rotation ticks, each row followed by its count of ticks:
The counts run from 0 to 211.
[142  98 104 127 156 133 132  96 125 122 125 121 178 164 137 118 144 176
 155 153 168  91  76 163 108 162 132 165 152 125 165  68 109 126 131 122
  97 117 163 133 107 151 116 116 110 120 104] => 16
[137 138 123 137 109 132 132 109 122 118 132 173 173 140 138 125 161 134
 200 143 180  86 126 166  98 159 112 138 123 154 124 112 108 133 159 114
  92 102 128 121 128 175  82  95 154 142  97] => 163
[137 151 113 120 168 158 144 150 107 161  84 152 178 156 131 152 133 127
 169 104 177  86 105 132 127 155 105 139 179 132 152 165 126 169 133 106
 126  93 158 105 122 157 113 118 154 156 130] => 195
[149 103 162 151 152 130 137 113 131 131 113 104 123 115 115  93 131 163
 152 152 195  95  67 156 116 142 132 158  95 145 130  94 116 128 150 140
 154 158 185 115  91 138 148 132 116  97 163] => 139
[122 175 122 120  90 100 127 127 180 104 156 164  84 153 133 156 147  95
 136 126 139 102 128 153 115 144 123  88 130 171 103 158 129 146  98 124
 157  93 169 176 107 125  87 119 144 158 154] => 66
[130 135 149 121 156 113  94 137 131 127  92 104 105  75  92  88 120 124
 142 126 165  81 129 165 132 105 134 129  98 115 111 117 125 115 159 142
 167 123 186 118 138 183 104 131 163 121 134] => 170
[135 154 102 114 165 144 138 150 113 164 101 153 187 157 137 144 139 130
 153 103 171 114 100 113 113 149 133 129 160 106 172 164 141 157 140 111
 128  97 154  88 137 201 132 120 135 151 133] => 196
[150 135 128 119 134 142 119 142  76  91 154  96 141  75 128  96 147 154
 150 152 167 110 150 156  93 102 143 120 117  82 113 136 113 109 173 114
 128 116 127  81 165 184 121 134 137 109 106] => 51
[144 100 130 123 149 170 158 121 114 123 145 151 163 176 147 137 150 177
 168 145 159  94 120 139 105 156 122 174 157 156 148 112 110 174 127 108
  72 141 137 100  98 132 161 109 107 141 123] => 133
[119 165  75  89 117 156 131 152 124 150 143 119 143 134 109 142 114 112
 136 118 122 151 108  98 129 142 153  61 151 103 137 172 151 142  92 157
 107  67 154  91 127  84 169 141  80 144 143] => 207
[133 114 150 144 116  94 111 105 119 100 109 130 114 129 142 106 158 148
 152 127 179  66 104 185 101 124 124 156 108 165 118  87 100  97 160 105
 135 141 127 138 125 191  87  99 149 117 117] => 45
[164 121  92 147 173 154 138 136 122 134  79  92 177 151 108 113 115 141
 151  95 176 105  85 118 129 141 127 143 167 120 188 141 113 137 128 132
 143 129 174 144 111 108 152 155  88 107 136] => 110
[114 188  82  89  97  85  97 128 151 118 139 168 136 183 148 173 142 137
 134  78  98 107 136 149 114 151 135 103 139 158 148 147 153 145 143 116
 124  93 114 147 145 137 102 119  90 154 130] => 185
[144 155 121  83 139 164 147 174  79 145 120 115 153 109 116 140 127 126
 145 115 161 121 118 133 110 105 142 104 160  70 131 197 146 138 154 117
 154  95 147  71 156 130 152 147 117  95 157] => 82
[157 151 104 136 141 145 107 119 102 109 150 129 167 131 137 117 159 184
 169 123 174  97 130 139  77 141 127 136 114 101 151 178 148 141 174 104
 137 144 160 115 140 166 109 144 114 115 120] => 49
[126 144 124 113 109 132 107 132 131 101 184 115 100  82 123  89 119 157
 146 181 139 143 131  97 104 131 181 100  75 110  81 131 139 138 126 161
 109 129 167  92 146 146 169 147  84 148 121] => 146
[141  86 138 115 151 103 161 139 105 130  91 107 122 128 140 104 131 113
 117 122 175 117  54 151 142 116 159 153 164 119 151  64  83  92 116 136
 146 118 140 115 119 186 128 109 132 105 141] => 107
[136 140 152 118 150 121 149 143 109 143  80 142 125 130 121 141 129 113
 142  92 180  64 103 188 136 115 104 149 156 139 133 132 109 133 157  98
 181 121 144 117 121 156 100 110 165 105 183] => 76
[155 145 140 120 162 161 123 153  96 122 114 132 132 131 125 121 139 176
 142 114 146  74 165 128  99 128 126 161 127 119 121 167 130 180 183  73
 136 156 143  88 158 189 130 126 145 142 128] => 166
[124 161 106 118  95 131  83 126 132  82 155 119 107 164 117 142 115 185
 144  98  70  84 197 158 122 136 117 119 119 163 129 131 135 144 155 119
  89 152 116 143 139 105 134 139  98 132  91] => 154
[108 130  99 136  89 128 117 125 120 155 140 109 168 114 101  90 107 171
 171 135 166 129 101 135 115 152 152 102  73 160 135 111 130 120 141 170
  86 120 128  99 141 118 158 142  68 131 111] => 27
[147  92 112 165  96 130 160 109 133  66 135 128 133 176 145 115 146 113
 130 135 142 109 119 135 108 142 131 165 158 169 134  77  65  99 105 112
  99 142 110 186 124 134 106 118 110 140  87] => 130
[135 164 129  79 155 138 150 170 106 148 133 132 142  92 122 132 122 108
 151 146 160 130  95 125 117 118 164  96 138  71 121 173 139 138 129 134
 152  75 162  70 152 155 155 142 122 115 156] => 83
[133 101 141 152 142 145 143 130 129  99 109  67 116  96  94  54 122 131
 135 165 178 121 110 107 114 132 160 146 106 128 105  93  87 112 113 152
 136 145 169 119 123 165 158 153 129 149 117] => 23
[108 171  94  67 124 125 106 170 134 108 113 115 106 155 122 163 101 125
 100  72  60 124 158 117 164 125 137  99 156 118 152 144 147 151 114 139
 115 116 121 126 140 101 164 153  90 142 122] => 92
[160 102 100 126 169 147 122 103 123 100 118  89 177 147 139 104 133 181
 145 151 139 103 120 144 100 152 135 172 161 107 171  73 106 132 135 120
  99 132 160 139 114 174 123 133 105 129  72] => 17
[130 158 133  72 154 126 142 139 137 132 147 196 129 145 175 162 154 128
 138 128 128  98 126 130 106 131 136 128 153 120 134 149 139 177 138 106
 114  96 145  86 128 201 103  91 141 173 137] => 72
[130 118  94 113  95 162 145 145 118  86 139 119 118 184 124 146 114 135
 128 119  78 126 152 124 125 133 136 133 178 155 142 108  96 144 103 113
  77 113  87 147 136  85 150 133  79 147  89] => 7
[134 131 165 125 134 131 129 131 128  96 156 151  81 173 144 142 145 166
 115 146 124  81 156 137 100 128 116 165 113 156  99 131 100 185 148  89
 137 166 134  93 105 167 134 113 137 170 143] => 42
[100 112 118 134  85 131 120 142 133 114 110  81 107 117  97  93  90 108
 140 109 134 136  98 124 160 123 159 109 122 174 136  80  90  88  99 178
 110 121 108 135 135 106 169 137  93 141 111] => 119
[140 111 153 122 114 138 158 125 151  84 168 119  72 172 132 149 129 137
  96 164 105 110 109 149 123 132 137 149 154 144  91  89  95 161  84 115
 121 141 151 140  80  88 147 125 101 135 153] => 127
[156 113 106 159 142 124 107 109 131  95 110  83 153 107 109  69 135 163
 172 134 172 114 109 135  85 142 144 137  97 137 156 105 120  92 150 149
 131 150 179 160 133 152 129 153 102 104  93] => 141
[154 125  80 137 155 142 142 137 105 129  99  99 190 146 120 115 139 141
 153 112 168 140  71 107 108 136 146 128 155 107 197 145 126 119 135 133
 131 128 156 118 142 117 163 164  74  95 136] => 111
[115 159 124 124 106 139 145 169 120 146  74 102 106 111  85 130  91  67
 137  64 153 125 105 107 154 108 141 104 123 165 124 172 119 109 115 144
 172 115 130 128 150 110 150 158 121 127 171] => 87
[124 158 125  66 102 103 149 163 128 121 163 139  94 164 145 183 121 113
  85 112  83 153  98 146 140 114 149  97 163 119 110 132 137 130 116 128
 148 103 115 116 119 107 144 120  72 120 190] => 94
